Named turns come first, each shown by rows before and after it. Which turns, in which order, take the first row of each pair that follows to the second? Write the first one first, as in the answered first pair.
turn Z153:
[ 3  0  5  3 -2  4 -8  0] -> [-1  0  4  4 -3  2 -9  1]
[ 1  7  1  3  7 12 -1 -5] -> [ 3  1  2  6  7 13 -4 -4]
[ 12   1  -1 -16   9  15  -3  -9] -> [ 12 -17   1  -4   6  14 -10  -2]
turn Z835:
[ -8 -11   3 -17  -8 -25   6  -5] -> [-25   4   1  -1   7 -21  -1   4]
[  0   8  -2  -9 -10   5  -5   7] -> [-2  9 -2 -4 -6  8 -7 10]
[ -2  -1   3  -3  -2 -10  24  13] -> [-7  1  2  6  5 -6 20 18]
turn Z995:
[-4  3  7 21 17 17 -8 10] -> [18 11  6 -3 11 24  4 -9]
[ 28   6   1  -2  -3  19   0 -14] -> [  6 -12   3  28   1  10 -15   9]
[  8   4  -2 -14  -3   0  10  -4] -> [ -3 -16   0   6  -3  -5   0   9]
Now pairs of rows:
Between the rows of a pair lie two turns.
[-18  22   0 -13  11   6   5  -9] -> [ 12 -18   6   0   6  24  -4  -9]	Z835 Z835
[-2 12 -5 -1 -9  0 -2  3] -> [ -2   8  -4  -2 -12  -3  -2   2]	Z995 Z835
[21  8 -6  1  3  6  3  9] -> [22 -1 -5  3 -1  3  1 10]	Z835 Z153
[  8 -22  -2   2  -9   3  -1   8] -> [-6 20 -6 -1  9 12  5  3]	Z995 Z153
[ -7   9   2  -7 -15   1   4   4] -> [  5   6   2  -8 -14  10   4   0]	Z835 Z995
[ 1 14 -6 -6  1 -2  6 -3] -> [  0  -9  -3   3  -7 -12   0   5]	Z995 Z153
[ 11 -15   5  12   2   8   7  -2] -> [-5 18  0  1 10  3 14 -5]	Z153 Z995
[ -3   1  -8  16  -4  14 -13   1] -> [  7 -11  -7  10 -12  11 -12  -3]	Z153 Z835
[ -7   0 -11  14   4   7  -8   0] -> [  9   1 -10  -5  -4   9   1 -13]	Z153 Z995
[ 8 -6  5 17  1 23 -1  2] -> [ 2 21  1  0  2 20  8 -8]	Z153 Z995
[ -1 -11   1  26   4  -3 -10  10] -> [ -4 -15   0  10 -10 -23  -3   7]	Z835 Z153
[ 18 -11   5   8   4  16  -1  -1] -> [17  7  3  0  9 19  3 -7]	Z995 Z995
[-17   9  -1 -18   3 -17   5  -2] -> [ -2 -28   4  -2  -3 -13  -5   5]	Z153 Z995
[ 15   8  -4 -13   3   2   2  -6] -> [ 11   6  -4 -15  -2  -8   4  -4]	Z153 Z835
[  4  16  -6 -17   3   4  -7  -1] -> [  9   8  -5  -3   9  15 -14   4]	Z835 Z153
[  7 -11   2  -1  -8  -5   3   5] -> [ -6  -2   1   1  -7 -11   3   9]	Z153 Z835
[  1  17  -3 -15  -3 -26   4 -20] -> [-18  16  -3   3   4 -31  -4  -7]	Z995 Z995
[-15   6  -7  -3  -5 -20   1   1] -> [  6  -2  -6 -16 -11 -12   5 -11]	Z995 Z153
[  0  -1   0  11   8   5 -18   6] -> [ 14  11  -2 -12   2   6  -7  -9]	Z153 Z995
[  7 -12  -9   1  -7   2  -4   5] -> [ 11   1 -11  -9  -6   6   2  -2]	Z995 Z995
[-26  25  -6  -2  11  -9  -1   4] -> [ 0 19 -2  6 23 25 -5 -3]	Z153 Z835
[-20  23  -8   5   7  -7   4   4] -> [ -9  25  -8 -13  -1  -9  12  -7]	Z995 Z835
[-12 -23   2  35  -1   7 -18  19] -> [-28  41  -6   1   7   0   2   0]	Z153 Z153
[ 10 -12   0  -1 -14  -4   0   4] -> [-5 20 -4  0  1  0  3  3]	Z995 Z153
[13 11  0 -5  4 22  1 -9] -> [  7  18  -1  -7   4  19   3 -10]	Z835 Z835
[ 11   0   3 -10  -4   4   5 -12] -> [  1   2   2 -13  -7  -8   7  -8]	Z153 Z835
[-18  -2  -1  -6 -15 -30   2  12] -> [ -8 -23   4  19  -7 -10 -10  20]	Z835 Z835
[ 24  -3  -2 -23   6  10   4 -13] -> [-17   6  -4  13  22   3 -11  14]	Z153 Z995
[14  3  4 14  6 14 -6 -8] -> [  8  17   2  -9  -3  -3   6 -15]	Z835 Z835
[  0  17  -6 -13  -7 -11   7   9] -> [  4 -14  -1   7  -9  -8  -4  20]	Z153 Z995
[  5 -19   1  -8 -19 -14   2   0] -> [  4   8  -2 -22 -13  -9  10  -9]	Z995 Z995
[-12  27   3  -6  12  12   3   0] -> [-19  -2   6  18   8   6  -9  16]	Z995 Z995
[ -9   7  -3 -22 -16 -31   9  -1] -> [-19   9  -4 -13 -12 -33   6   5]	Z995 Z995
[  1 -20   5 -10 -19 -11   2  -8] -> [-18  23   0 -11   0  -5   6  -9]	Z995 Z153
[-13  13  -2  -3   4  -8   6   2] -> [-2 13 -2  4 11 10  4 -1]	Z153 Z835
[ 7 17  1 -2 -1 -8 10 -6] -> [12  3  4 16  6  7  2  0]	Z835 Z835
[-13   5 -10  -2   3   5   6  -5] -> [ -1 -15  -8   3  -2   8   2  -4]	Z153 Z995
[-10  -3   0   5   2 -11   5  -1] -> [ 1 -8  1 -3 -3 -9  8 -7]	Z153 Z995
[ 11 -21  -6   8   6 -15 -11  22] -> [ 32 -11  -7 -16   1  -8   1   4]	Z995 Z995
[-14   9   0  -2  -2  -7   2   0] -> [-13  10   1   6   6   2  -1   2]	Z835 Z153
[  9 -12  -2  12  14  26  -9  -1] -> [-17 -13  -2  19  10   3 -13  13]	Z835 Z995
[  1 -20   9  -9   4  -7   8   8] -> [-16  -4   6  -4  13  -9   7  13]	Z835 Z835
[  7 -23   9  24 -10   3 -13   7] -> [-14  13   2 -10 -19 -26   4  -3]	Z835 Z835
[ 9  1  1 23  9 20 -8  4] -> [ 22 -21   2   9  -9   8  -4  -2]	Z153 Z835
[ 15  -3   2  15   9  22   1 -10] -> [  2  18   0  11  15  18   6 -10]	Z153 Z995
[ 20  -4  -7   2   0  24  -2 -10] -> [ -8  18 -10  10  13  18  -4   0]	Z153 Z995
[  1  -6  -1 -24 -17 -19   3  -3] -> [-10  15  -4 -23  -9 -19   4  -2]	Z995 Z995
[ 12  -7  -5 -25  -6 -14   7 -10] -> [  9  17  -8 -22  10   2   7 -12]	Z835 Z153
[17  2  2 -3 10 20 -3 -7] -> [ 17 -12   2 -17  -7   0   2  -9]	Z153 Z835
[ 8  6 -3 14 18 13  2 11] -> [ 15 -11  -1  15  10  10   1  12]	Z995 Z153
[  2  21  -2 -23   4 -14   7  -9] -> [ 6 25 -1  0 22 14 -2 -4]	Z835 Z153
[ 28   5   0  -6   8  17   9 -17] -> [  5  28  -4   0  19  14   9 -12]	Z835 Z835
[-26  14  -7  -7 -12 -19   3   2] -> [-22  -9  -4   2 -18 -22  -2   9]	Z995 Z995
[ -6  17  -6 -11 -12 -12   5  -8] -> [ -3 -17  -1  14 -13  -7  -8   6]	Z153 Z995
[-28  11   1   1   5 -20   3   6] -> [-22  25   0  -5  10  -9   6  -2]	Z995 Z835
[-21  -2  -8  20   0  -9   8  16] -> [  4 -26  -5   9 -15  -8  10   7]	Z995 Z995
[-11  36  -7 -18   2 -21  16  -1] -> [ 39   8  -1 -16   2  15  13 -15]	Z835 Z995
[ 16  -5  10 -37  -3  -2   6 -12] -> [-32   5   7  -9   8 -20  -5  16]	Z995 Z153
[ -5 -13  -2  14   1   0  -7   8] -> [ -5  -4  -4  -9 -11 -15   4  -2]	Z835 Z835
[ -3  27   0 -13  15  11   4 -15] -> [ -7 -32   7   8  -6 -13 -10   6]	Z995 Z153
[14 -6  1  8  4 14  0 -5] -> [11  6 -1  5  7 15  2 -7]	Z995 Z995
[-10  12   5  16  14  24  12   8] -> [ 16  -6   8 -16 -12  13  23  -9]	Z835 Z835
[  0 -11  -1  23  -6   6 -14  10] -> [ -3   6  -4 -12 -22 -17   2  -4]	Z835 Z835
[ 0 -3  3  3  3 -6 -7  6] -> [ 8 -6  3 -4 -1 -4 -5  2]	Z995 Z995
[ 2 -2  1 22 18 19 -8  5] -> [ 18 -25   4   9   1  12  -4  -1]	Z153 Z835
[ -2   6  -3   1  -7 -15  -6   0] -> [  8   7  -3  -6  -8 -10  -3  -6]	Z995 Z153
[ -6  -6   0  -6 -13 -19   4  -6] -> [-10  18  -2  -8   1  -8   6  -9]	Z835 Z153
[-11  21   4  -5   5  -7   9  -5] -> [  8 -22  10  11  -3  -1  -1   1]	Z153 Z995
[ 8 -9  4 29 10 11 -7 11] -> [25  9  2  7 10 22  3 -6]	Z995 Z835
[-24   1 -10  21  21  -6  -6  18] -> [ 15 -30  -6 -15 -12 -18   7  -4]	Z835 Z835
[  3   9   0  -1  -9 -16  -2   2] -> [13 13 -1 -5 -7 -7  0 -4]	Z835 Z995
[  3  -6   1 -30 -21  -3   7  -6] -> [-21   8   1  14  10  18 -11  17]	Z835 Z835
[ 10 -10   8  -6  -4  10  14  -5] -> [ -3  -8   6 -11 -11  -7  16  -2]	Z153 Z835
[ -2 -15   2 -12 -11 -23   2   1] -> [-23   7  -1   0   5 -19  -2   8]	Z153 Z835
[ -5 -13   2  26   8  11  -8  12] -> [ 21 -22   4   6  -3  15  -1  -3]	Z995 Z995
[ -4 -14   1   4   5   7 -17   7] -> [ -6 -17   0  -9  -6  -8 -11   5]	Z835 Z153
[  2  -1  -3   1   8  14 -19  -5] -> [ -7  -6  -3   6   5   6 -22   2]	Z835 Z995
[-20   6   7  17   5   7  -9   8] -> [ 17  -9   9  -2  -6  19  -1 -10]	Z995 Z153
[-32   0  -3   6  -9 -32  -5  17] -> [ 24   5  -2 -32 -16  -3  12 -20]	Z995 Z153
[  4 -18 -11   9  -5  17 -11   2] -> [ 14  -6 -13  -6  -6  22  -4  -8]	Z995 Z995
[-28  12   5  15  14 -12  -4  24] -> [ 18 -33  12  -9 -15 -12   4   8]	Z835 Z835
[ -9 -11   2  13  -2  -3  -2   8] -> [ -6  -7   1  -4 -10 -13   5   2]	Z835 Z835
[-26  10  10  -3   3 -24  13  -3] -> [-26  17   9   0   9 -17  12  -4]	Z995 Z835
[  4  -6  10 -10 -15   0  -1 -10] -> [ -6  15   7 -12  -7   1   1 -11]	Z995 Z995
[-17  -1   0  -2  -6 -15  14  14] -> [  7   1   1 -19 -10  -3  21  -2]	Z995 Z153
[-13  -6  -6   2  -6  -6   1   5] -> [-13   8  -7   5   4   5   1   4]	Z995 Z835
[ 26  -9   9  -8 -15  12  -4 -11] -> [  7  30   4 -11  -1  14   0 -11]	Z995 Z995
[ -7 -21   3   3  12   0   8   6] -> [-12  -8   0 -11   7 -10  16   1]	Z835 Z835
[ 13 -44   5   0 -13 -18 -11   3] -> [  0  -3  -1 -33 -16 -36   6 -11]	Z835 Z153
[ 0 11  3 -9  9  1 10 -7] -> [  0 -13   6  12   8   3  -1   5]	Z153 Z995
[ 9  3  5  1 11  7  3 -1] -> [  3 -10   6   8   8   1  -2   5]	Z835 Z995
[ 0 27 -2 28 31 32 -7  4] -> [  8 -15   2  41  18  26 -16  15]	Z995 Z995
[13 -2  2 -5  4 15 -7  4] -> [-1 13  1 -2 11 11 -7  8]	Z153 Z995
[ 15  23  -2 -16   4  16   7 -11] -> [-15  25  -4  12  16   9  -5   9]	Z995 Z995
[-10   3  -4 -14   0 -14  13   2] -> [ -5 -21  -1   0  -2 -12   5   9]	Z153 Z995
[-19  11   1 -12 -11 -27   4   0] -> [-28  17   0   3  -2 -20  -1   7]	Z995 Z835
[ -6 -20  -4  -5  -8   2  -5   4] -> [-15   5  -7 -17  -4  -1   2  -1]	Z153 Z995
[-3 21 -4  9 17 12 -7 -2] -> [ 13 -24   2  12  -3   3 -12   2]	Z995 Z153
[ 10  23  -1 -22  13  29   8 -24] -> [-28 -32   4  20  -2  -9 -15  16]	Z995 Z153
[  0   3  -5   0  10   9 -14   1] -> [  3 -11  -5   1   3   3 -15   3]	Z835 Z153
[-11   8 -12  10 -10  -8  13  12] -> [  5  17 -13   1  -5   7  18  -1]	Z835 Z995
[  5 -10   7  11   6   7 -11   5] -> [ -2   7   4 -15  -5 -12   2  -5]	Z835 Z835
[  0 -13  -5   4  -6  -2  -8  -1] -> [-6  8 -9 -7 -3 -5 -1 -7]	Z153 Z995
[-17  18  -1 -11  -8 -18  11  -4] -> [  5 -20   6  24   2  11  -8   6]	Z835 Z835
[-22  23  -3  21  19  17  -5  10] -> [ 25 -32   5   7  -8  19  -3  -3]	Z995 Z153
[ 14 -18   3  18  11  23 -15   5] -> [  4   6  -1  17  22  28 -13   2]	Z995 Z153
[ -4 -19  -4   5 -11 -29  -3  16] -> [-11  11  -7  24  18   1  -9  18]	Z995 Z835
[-10  24  -6  10  18   7  -3  -1] -> [  8  16  -6 -19  -2  -5   9 -17]	Z995 Z835
[  1   8  -7 -29  -2  -7   9 -10] -> [-23  17  -8 -10   9 -11   2   5]	Z995 Z995
[ 16  -1  -1  -6  -5  10   6 -14] -> [-5 19 -4  5  8  9  3 -6]	Z835 Z835
[ -7 -23   4  -6 -21 -27   2   8] -> [-16  21  -1 -21  -9 -23  12  -2]	Z835 Z153
[ 15 -19  -9 -14  -7  -2   0  -7] -> [ -2 -25  -8   9   2  -3 -11   8]	Z995 Z835
[-47  42  -3  -8   9 -29   6   7] -> [-9 46  0 15 39 33 -3 -2]	Z153 Z835
[  6 -39   1   4 -18 -10  -2   5] -> [-35   9  -6   2  -4 -25   3  10]	Z835 Z835
[  9  -9   3  14   2  19  -8 -12] -> [ 10   2   2   6   4  22  -4 -17]	Z995 Z995
[ -4 -23  -8 -13 -31 -31  -9   5] -> [-23   3 -12 -16 -23 -36  -6   5]	Z153 Z995
[ 14   8  -1 -13   1   6   4 -13] -> [17  4  1 -4  6 13 -1 -9]	Z835 Z153
[  9 -12   3 -19  -5   0   5  -2] -> [ -9  -1   1 -18  -4 -12   6   4]	Z153 Z835
[-9  3 -4 -5 12 12  9  4] -> [ -3 -19  -1  -2   3   7   6   7]	Z995 Z153
[-17   8   6  -1   3  -2  -7  14] -> [  8 -17   9  -9  -9   1  -6   7]	Z835 Z835
[-16 -11  10  20   0  -4 -10  10] -> [  8   7   8 -21 -11  -2   9 -17]	Z153 Z995
[ 21  -9   0 -13 -15  19  14  -9] -> [ -1  -5  -2 -20 -26 -10  18  -2]	Z153 Z835
[-23  -7   6  17   3  -8  -2  11] -> [-12  -6   7  24  12  10  -5   8]	Z153 Z835
[ -8   4  -3   9 -12  -6   4   9] -> [-6  9 -3 16 -4  5  2  9]	Z153 Z835
[-6 21 -6  4 11  8  0 -1] -> [14  5 -3  1  7 18  0 -8]	Z153 Z835
[-5 18  2  2  0 -6 10  3] -> [ -7   0   4  13  -2 -10   3  12]	Z995 Z995
[ 14   4   2 -14  -6   2   4  -7] -> [  2 -14   4  -1 -11 -11  -3   5]	Z995 Z835
[ -8 -19  -3   0 -14 -14   3   8] -> [-20  -9  -5   8  -6 -13   1  14]	Z835 Z835
[ 16  18   4 -17   4  12   1 -14] -> [-12  27   2   6  16   6  -8   3]	Z995 Z995
[ 7  2  4 -1 -3  5  3 -3] -> [ 4 -5  6  0 -6  0  1  0]	Z995 Z835
[ -9   9  -9  -3   7 -16   1  -3] -> [-2 14 -8  5 16  1 -1 -4]	Z153 Z835
[ 38 -11   4  10   5  35  -6  -7] -> [-5 41 -3 12 24 24 -3  0]	Z153 Z995
[ -2   2   5 -16  -7  -9   0   2] -> [ -4  -3   7   8   5   5 -11  11]	Z835 Z835
[ -4 -15 -11  13   0 -21 -12   3] -> [  5   5 -13 -13  -4 -22   2 -14]	Z153 Z995
[  7 -11  -1   2   2  17 -13  10] -> [  0  17  -4 -14   5  13  -4   2]	Z153 Z995
[ -4  19 -11 -33  -7 -11  15 -11] -> [-34  19 -11  -5   4 -18   3  11]	Z995 Z995
[-16  11  -5  12   8   0  -8   7] -> [ 6  2 -3 13 10 17 -9  1]	Z153 Z835
[ 15  26  -4  -7  12  27   8 -12] -> [  7  -4   0  27  16  29 -10   8]	Z153 Z995
[ -2 -21   0  14  16  -4  -2  19] -> [ 8  5 -2  5 28 16  4  6]	Z995 Z835
[ 20  17  -3  -6  14  22   4 -19] -> [-9 21 -5 18 24 17 -5  0]	Z995 Z995
[ 13   5   6   6  17  23  28 -12] -> [ 16 -20   8  -7  -6   0  32 -12]	Z995 Z835
[ 14 -32   7   2 -14 -15  -3   2] -> [-17 -11   4   5 -10 -31  -3  11]	Z153 Z835
[-9 -6  4 14  2 -7 -7  8] -> [-11  -6   4   6  -5 -15  -3   6]	Z835 Z153
[ 14 -26   3 -18 -21 -13  -8  -2] -> [-10 -20   3  20   2   0 -24  19]	Z995 Z835
[  1  -1   4 -17   5   3   7   4] -> [  1 -14   5 -10   2   3   2   9]	Z153 Z153
[10  7  1 -8 -4  5  7 -2] -> [  4  -8   2  -2 -12  -7   4   6]	Z995 Z835
[ 1 -9 -1 -2 -6 -7  2  1] -> [-9  1 -1  4  1 -6  0  5]	Z835 Z835
[-23   2  -9   0   0 -25 -13  14] -> [ 13 -18  -5 -21 -16 -19  -5  -4]	Z153 Z995
[13 -3  0 -5  4 13  4 -7] -> [  8  -8   0 -13  -7  -4   7  -6]	Z153 Z835
[ 16 -14   1  23   8  20  -7   5] -> [ 8  9 -1 23 18 24 -5  4]	Z995 Z153
[ -5 -13   5  15   8  -2  -7  12] -> [15  5  5 -4 13 14  2 -7]	Z995 Z153
[ -9  18   4 -14   4  -6   5 -10] -> [ -5 -17   7  -4  -9 -17  -1  -2]	Z995 Z153
[ -5 -12  -1   0 -12 -12  -4   4] -> [  4  -5  -2 -12 -13  -9   3  -6]	Z995 Z995
